Each path below is one point turned by a fixed rotation once a step. After each direction that follows a path, write how fast that rotation turns it, in degrees each step (0 if it stays still).
Each turn is a multiple of 5 degrees from 10 to 175, or 0.
Each row of a path follows its step; steps can be skipped.
Path 1:
step 1: [ 25 -11 -21  10 -39  15  21  56  19  -4  10   9  -6  12  12  14 -10 -39
   0  -4 -42  31   5   9 -26  -1  10  28  15  13  -4  53 -34  -5 -28 -15
  -6 -20  26  -5 -49   8 -16  10  52  39 -40  38   6 -27  18  13  10 -14
 -16  25   8  43  -4]
step 6: [ 16  -2  48  -1  25  27 -26   1  34 -22 -22   9 -31  18  31 -17  17  33
   9  10  28  17 -50  21  -8  40  10  -8 -25  16 -17  13 -29  47  34 -16
 -19  62 -18   6  -6   7   4  -3  -9 -10 -22  17 -30   7  -4 -31 -33  -7
  43 -12   0  -6  36]
step 7: [ 29  14   5   1   8 -30 -17 -30 -18 -14   6  61 -49   8  -5 -42 -10  -5
  14  12 -18 -33 -14   0 -18   6   1 -26   0  48  -7  -1 -12 -32  37 -15
  12   7 -10  21  -4  20  26 -11  34  14 -13   4  -3 -68  30  31   6 -48
  47  10   9 -15  -9]
step 8: [-11 -23  -1 -35  -6 -36 -50  27 -10 -13 -32   0 -34   0   3 -12 -34  16
 -12  31 -16   0 -21 -10 -18  57  10  -9  47 -30  -1 -12 -29 -25  24   0
 -33 -14 -31   4   1 -18  24  23 -27 -17  24 -59   8  -5  10   2 -49 -23
  12 -42   0 -10  14]
step 9: [ 45  25 -35 -17   9  -6  -6   5  -2 -14  22  13 -15   8  21   2 -27 -35
  -3  -7 -14 -13  31 -25   6   4  13  37  39 -22 -20 -35 -31 -39  14  34
   3  -2  12 -16  -4  17  34 -26  21 -47 -60 -25  40   3  43  -7  10  -8
 -13 -19  16  31 -23]
step 10: [-27  21  12  -1 -15  14 -46 -11 -25  39 -21  11  44   9 -24  47   5  31
   4   2  10   0  11  34  23  45  21  -6 -27 -34 -23 -27 -35 -23   5  26
   4 -27  -8 -11  21  22  31  34 -14 -39 -31 -23 -28  25  -2 -12 -15  13
 -39   2  31  13 -14]
step 14: [-34  -6 -17  -3  15  37   9   4   4   3  -8 -13  55  38   8 -23 -32  -3
  28 -25  -9  56 -28  20 -61   5  -4 -15   5 -24  13  -2 -17  -1 -24 -35
 -10  50  -8  22 -34  -7 -35  -1  14  14 -22 -36  -1  38 -33  -9 -34 -17
   6   9  18   2  -6]
step 16: [  2 -31 -28   3  -8  -8 -64  14   0  12 -10 -48 -24  25 -25  28   0  -1
   1  -6   0  29 -29   2 -12   4 -41 -29  -2 -30   3 -12 -12 -18 -33 -26
 -32 -28 -14  13 -11 -26 -10 -26 -19   7  64 -14   1  -8 -10   9  -5  42
 -34  57  14  24 -18]
[  5  13   1   7   1   0   0   5  -1   2  -7  -2 -10   8   3   4   6  -3
  -2   8  -8 -10 -14  -3   3  -3 -11   0   1  -6   7  -8  -5   9   0  -2
  -8  -4  -1  -7 -10  -4  -3   4  -1   5  -3   4   0   5   2   1   8   4
  13   7  -2 -14   3]  25
[  0   0   3  -9  -8   9  -3  -7   4   1   6   9 -10   0  -5   3 -12  -4
  -4  -4  -6  -5   4   2   4   3  -3  -4  -2   4  -1   5   3   3   3   6
   4  -1  -1   6   0   5   0   1   9  -1  -6   9  -8  20  12  12   2  -1
  -1  12  -2   3   2]  130
[  2  10   0 -10   3  -3   1   2   3  10   6  -3   1   3  -7   0   0  10
  -3  -5   0  -1  -8  -5  -3  -6  -3  -3  -4  -1   1   4   8  -5  -2  -1
  15   7   5   5  -4   7   7  16   3  -5   2 -11 -11  -5  -5  -5   2 -15
   5   6  -4  -8  -1]  95
[  0  12 -12   3  -9 -13  -1   0  -2  -4   1  -5   1  -1   7  11   5   5
  -2  -7   4  -3  -1   3  -8   6   5   4  -5   5   5   3   1  -5  13  10
  -7   1   1  -2   1  -8   2  18  13  -2   2   4   9   3   0   4  -3   5
   0   1  -4   7  -3]  40
[  8 -13   1   6   1  -8  -8  -8  -8  -5   7   2  -8   5   2   0  -1   0
  -9   2   4   1  -5  -4 -17   4  -5  -3  13  -8 -10  -3   5   4   2  -3
  -1   8  -1  -5   2   3   9   8  -2   0   1  -2  -7  -6  10  -1   3   7
  -4   6   9   2  -2]  40
[-10  -4  -2  -5   1   7   1 -10  -9   1  -5  -2  -4  -5   2   2   8   1
   3  -2  -3   2  -6  11   2  -5  -9  -1  11   8  -1  -3   1   9  11  -6
  -1  -6   0  -1  -2   0   5   3   4   2  -3 -14   1  -3  -9  10  12  -9
  -7  -4  -4   9   9]  95
